[[  4   6   0  -1]
 [ -3 -28  16 -29]
 [ -7 -34  25 -20]
 [ -4   9  -2   4]]
->
[[  6   0]
 [-28  16]]

[[ 19   8  -6  14]
 [-23  26  -8   3]
 [-18 -34  11  17]]
->
[[ 8 -6]
 [26 -8]]

[[  8  25   2   3]
 [ -5  14   0  -5]
 [  9  -9   2   1]
 [ -2   5  -3  -1]
 [ -2 -17  -4   1]]
->
[[25  2]
 [14  0]]

[[ 24 -20  24 -11]
 [ 25 -21  24 -11]
 [ 30 -30  19 -10]
 [ 15  -5  33 -11]]
->
[[-20  24]
 [-21  24]]

[[-12 -12   8  -2   8]
 [  7   8  31  19  34]
 [  1  -3 -16 -16  -4]]
->
[[-12   8]
 [  8  31]]

[[ 21   5   3   1]
 [ 21   1  17 -13]
 [ -3 -34   8  31]]
->
[[ 5  3]
 [ 1 17]]

[[ -2   6  10 -30   7]
 [ -1   3   5 -12   4]
 [  0   0   0   0   0]]
->
[[ 6 10]
 [ 3  5]]

[[-24   0 -13]
 [  8  -1  -3]]
->
[[  0 -13]
 [ -1  -3]]

[[ -8   2  16   8]
 [ 28   3   4   1]
 [-17   6   4   2]
 [  2   3  -6  12]
 [ -7   2   3  -4]]
->
[[ 2 16]
 [ 3  4]]
---
[[-15 -22  30   4]
 [ -9  10 -15  17]
 [ -3  -2 -24  21]]
->
[[-15 -22]
 [ -9  10]]

[[ 26  28  -4]
 [-14  16   6]
 [-22 -13 -12]]
->
[[ 26  28]
 [-14  16]]

[[ -4   0]
 [ 14  24]
 [ 11 -22]]
->
[[-4  0]
 [14 24]]

[[-14  26 -13 -27  -7]
 [ 17 -11 -13  19 -16]
 [ -4  -2   4  -5   5]]
->
[[-14  26]
 [ 17 -11]]

[[ 18   4  28   7]
 [-23  14 -13 -23]]
->
[[ 18   4]
 [-23  14]]

[[ 12 -16  25 -26  19]
 [-18 -24   1  22   5]
 [  8  21 -28   6 -17]]
->
[[ 12 -16]
 [-18 -24]]
---
[[ 13 -29   2  -6   0  16  23 -20  24]
 [ 10  -7 -12 -21  10  -1   5  -2  -3]
 [-17  30  -4  21  -7 -19 -25  22 -30]
 [ -5  11   7  -3   2  -1  -7   4   1]
 [  0 -14  -2  20 -11   3   8  -7   2]
 [ -2   4  10  -5   2   4   0  -1  10]
 [ -4  -1  17   5  -4  10   5  -5  19]]
->
[[-17  30  -4  21  -7 -19 -25  22 -30]
 [ -5  11   7  -3   2  -1  -7   4   1]
 [ -4  -1  17   5  -4  10   5  -5  19]
 [ -2   4  10  -5   2   4   0  -1  10]
 [  0 -14  -2  20 -11   3   8  -7   2]
 [ 10  -7 -12 -21  10  -1   5  -2  -3]
 [ 13 -29   2  -6   0  16  23 -20  24]]

[[-24  -4 -15 -13  12 -12  19]
 [  3   0   5  -6   2  -1   2]
 [ 18  20  -7   5 -25 -16  18]
 [ 13 -20  31 -19  -1  13 -27]
 [  0   1   3   3  -4  -2   6]
 [-16  -3  -5  -2   7 -12  12]]
->
[[-24  -4 -15 -13  12 -12  19]
 [-16  -3  -5  -2   7 -12  12]
 [  0   1   3   3  -4  -2   6]
 [  3   0   5  -6   2  -1   2]
 [ 13 -20  31 -19  -1  13 -27]
 [ 18  20  -7   5 -25 -16  18]]

[[-27  -8  -1   6 -15  18  14   2 -31]
 [ 22  30  -3  10  -8 -18  10  21 -23]
 [ 19  24   2 -20 -30   2  18 -26  14]]
->
[[-27  -8  -1   6 -15  18  14   2 -31]
 [ 19  24   2 -20 -30   2  18 -26  14]
 [ 22  30  -3  10  -8 -18  10  21 -23]]

[[ 10 -25 -26 -19]
 [  1  -4  -4  -3]
 [  7  -9 -11  -6]
 [ -2  -1   1  -2]
 [-18  27  33  17]
 [  3   4   2   5]]
->
[[-18  27  33  17]
 [ -2  -1   1  -2]
 [  1  -4  -4  -3]
 [  3   4   2   5]
 [  7  -9 -11  -6]
 [ 10 -25 -26 -19]]

[[  4   9   0 -16  26   4 -31  -5  10  28]
 [ -4  -1   2  -4   0  -2   0  -4  -4  -2]
 [  1   2   3   0   0   0   3   6   2   0]
 [  7  -7  -7   7   4   0   2   8   3   2]
 [ -1   3   8   1   2  -3   8  -5   3   4]]
->
[[ -4  -1   2  -4   0  -2   0  -4  -4  -2]
 [ -1   3   8   1   2  -3   8  -5   3   4]
 [  1   2   3   0   0   0   3   6   2   0]
 [  4   9   0 -16  26   4 -31  -5  10  28]
 [  7  -7  -7   7   4   0   2   8   3   2]]

[[  1 -21  -5  -3 -14  25 -10   5]
 [ -3 -12   9  30 -27  -6   3  29]
 [ -9 -17 -16 -24  14 -11  -3  25]]
->
[[ -9 -17 -16 -24  14 -11  -3  25]
 [ -3 -12   9  30 -27  -6   3  29]
 [  1 -21  -5  -3 -14  25 -10   5]]

[[ -8 -10   5   5   1]
 [-16  -7  15  -6  -7]
 [-25 -20  23   6  -5]
 [ -1  11  13 -22  -9]]
->
[[-25 -20  23   6  -5]
 [-16  -7  15  -6  -7]
 [ -8 -10   5   5   1]
 [ -1  11  13 -22  -9]]
